(in the rows, 128 means zero)
Named turns come first, each shown by rows before and after it. Which turns, in which order, take the first row of each pair that follows to the second? Write the first one first, as in the answered first pair.
turn q482:
[149 120 154 161 162 141 107 111 133 145  95 107 132 112  87 176  92 133
 127 152 143 116 126 112  98 124 146 121 176 103]  ->  [158 109 148 162 158 139 101  98 122 139 107 109 133 121  79 177  99 129
 135 143 146 119 127 105 102 134 140 114 166 107]
[ 82 122 112 130 108 133 178 156 131 100 157 110 104 124 121 142 152  95
 132  92 148 126 138 157 165 180 122 146  57 143]  ->  [ 83 127 103 119 125 128 179 149 125 103 171 113 104 135 119 136 155 108
 148  99 161 120 115 164 167 170 127 146  56 146]
[139 126 109 116 129 124 150 130 124 109 136 149 121 143 146 124 126 148
 141 128 134 139 104 126 135 107 144 127 135 125]  ->  [127 135 114 115 130 124 140 137 126 125 116 140 130 131 141 127 130 131
 123 132 132 134 116 133 121 100 149 140 147 109]
turn q671:
[144 124 123 148 141  85 113 120 160 151 178 113 131 129  81 112 138 206
 172 134 147 100  98 117 167 170 111  77 113 143]  ->  [110 103 121 106  99  95 157 109 108 121 168 137 133 150 111 124 171 124
 170 101 122 151 143 143 176 151 100 104  44 152]
[ 82 123 144 122 132 134 138 121 127  68 121  88 161 120  86 146 129 124
 166 128  96 170 201 140 111 131 123 119 121 116]  ->  [100 125 139 117 141 136 129 117 149  68 122  99 162 123  68 148 116 167
 170 149 105 153 164 136 111 117 146 113 163  93]
[144 124 115  64  98 131 118 105 149 100 134 162 148 128  74 131 133 166
 134 151 141 127 122 154 143  93 189 127 129 130]  ->  [138 128 133 155 115 116  91 129 158 146 140  99 146  92  90 119 120 159
 125 132 127  93 170 126 148 183 115  77 116 155]
turn q472:
[110 135 104 141 137 112 155 126  80 124 169 129 105 150 173  97 138 109
 164  79  97 140 114 129 142 154  91 138 103 142]  ->  [123 107 108  74  91 119 140  89 103 103 153 156 115 160 114 130 146 107
 155 109 126 161 141 156 146 108 135 147  68 139]
[105 136 135 102 123 142 160  93 152 130  98 118 142 104 140 114 136 115
  89  88 147 162 100 162 105 130 144 160 131 126]  ->  [105 140 142 104 120 150 148  91 164 136  85 109 144  89 139 118 139 113
  84  91 146 163 112 148  92 136 143 155 145 117]
[147 123 139 148 150 134  86  79 148 148  98 127 124 118 111 152  99 115
 115 135 132 129 110  72  99 135 140  99 158 114]  ->  [139 121 128 169 170 127 113  89 125 144 126 127 109 124 157 130 107 116
 131 112 119 137  82  69 105 153 125 111 159 108]
turn q423:
[139 139 106 141 157 118 145 148  78 116 161 144 106 148 159  81 117  97
 189  87 115 150  92  72 120 162 110 126 136 119]  ->  [156 123 137 135 151 150  83 107  94 136  84 157 136 125 107 127  88  73
 144 126 133 154 124  67  69 140 147 143 172 104]
[113 126  97 150 111  91 141 150 119 142 123 124 128  90 132 107 130 108
 151  95 118 113 156 132 116 129 138  85 117 163]  ->  [121 126 111 168 118 100 116 141 115 148 105 124 132  91 139 119 117  91
 135  98 121 111 162 123  90 124 145  90 127 154]
[167 126 129 161 145 113 115 131 134 113 138 138 118 152 161 119 107 134
 131 144 119  93  37  99 140  99 128 119 135 102]  ->  [180 111 129 157 144 120 109 120 141 113 115 141 129 153 150 139 106 121
 113 158 125  88  41  97 129  87 134 126 145  92]
[144 134 103 134 158 119  89 123 154 133 138 109 117 114 121 130 116 174
 167 140 155 106 106  99 134 137 115 103 162 120]  ->  [141 134 107 145 160 121 100 128 151 128 144 106 121 119 134 119 105 164
 177 131 146 105 103  95 131 149 109 103 165 122]
Pairs:
(2 to 3 turns a pair)
[133 126 170 163 106 142  95 133 161 197  82 121 140 115  99 174 123 123
  75 217 111  85 179 146  99 147 146 149 133 145]  ->  [131 158 157 209 154 140 114 165 131 211 103 115 122 114 167 131 108 136
  90 187  85  78 119 124  94 165 123 159 176 133]
q671, q671, q472
[121 103 142  87  72 164 146 131 150 114  83 143 139 116  99 118 148 132
 146 156 135 166 166 168 154  98 169 134 146 142]  ->  [131 122 160 182 124 155 122 166 148 162  90 103 128  88 138  90 111 148
 148 143 122 125 154 116 140 175 128 105 202 147]
q671, q472, q423
[135 107 139 151 123 124 129 114 104 112 119 130 128 138 125 134 125  84
 135 105 132 146 164 121 141 172  89 113  73 125]  ->  [155 132 126 161 147 105 120 129 129 125 147 119 122 143 128 115 109 159
 161 122 145 118 102 118 148 177 101  95 116 118]
q671, q423, q671
[140 152 137 149 157 130 114 111 128 146  79 133 122 110 158 126  87 143
 114 154 119 110  98  81 103 113 145 171 201  92]  ->  [132 139 110  66 121  96 158 120 144 107 151 136  97 124 117 110 139 198
 148 159 146 109  86 137 185  98 161 138 142 114]
q423, q423, q472
[138 117 135 151 129 121 104 135 118 129 147 118 110 109 130 124 137 121
 125 127 121 117 170  99 124 169  71 132 107 129]  ->  [157 113 114  92 124 124 129 115 121  90 160 164 110 139 115 123 140 158
 147 150 137 144 110 114 132  99 129 156 130 100]
q472, q671
[137 121 145 105  83 118 134 115 152 114  85 145 131  97  90 127 149 104
  72 138 120 123 166 156 105 125 163 106 108 116]  ->  [132 147 146 175 125 114 137 144 163 149 111 119 129  85 126  90 128 133
  82 127 107  89 131 116  98 168 130 100 151 115]
q671, q472
[118 155 112 153 166  90 184 170 108 120 163 116  89 127 194  90 137 124
 152  74  97 110  81 128 143 162  95 133 108 157]  ->  [145 132 144 126 108 101  85 129 190 147 104 105 132  85  58 154 130 169
 101 154 152  94 167 150 130 144 150  91 107 166]
q472, q472, q671
[100 188 118 168 106  81 119 177 153 150 122  70 115  88 121  98 149 176
 127 134 114  82 159 157 125 134 118  91 143 144]  ->  [104 150 114  92  68  96 124 139 157 119 115 102 119 113  83 121 169 163
 129 150 135 117 170 191 144  82 150  99  98 150]
q472, q472, q472
[117 146  95 147 149 124 130 155 143 153 147  99 128 123 159 124 135 170
 135 144 112  76  99 135 138 124 109 121 162 136]  ->  [115 130 102 143 127 118 113 150 150 151 155  91 127 118 130 127 140 169
 138 140 124  82 136 136 157 139 103 104 122 154]
q472, q472, q671
[152 104 108 117 160 128 111  90 108 108 163 149 118 155 104 138 132 149
 186 130 179 133 103  74 166 143 113  80 131 124]  ->  [147 101 108 104 156 122 128  82  93 100 163 154 118 164 113 142 137 126
 187 126 172 144 113  83 168 130 125  94 114 130]
q671, q671
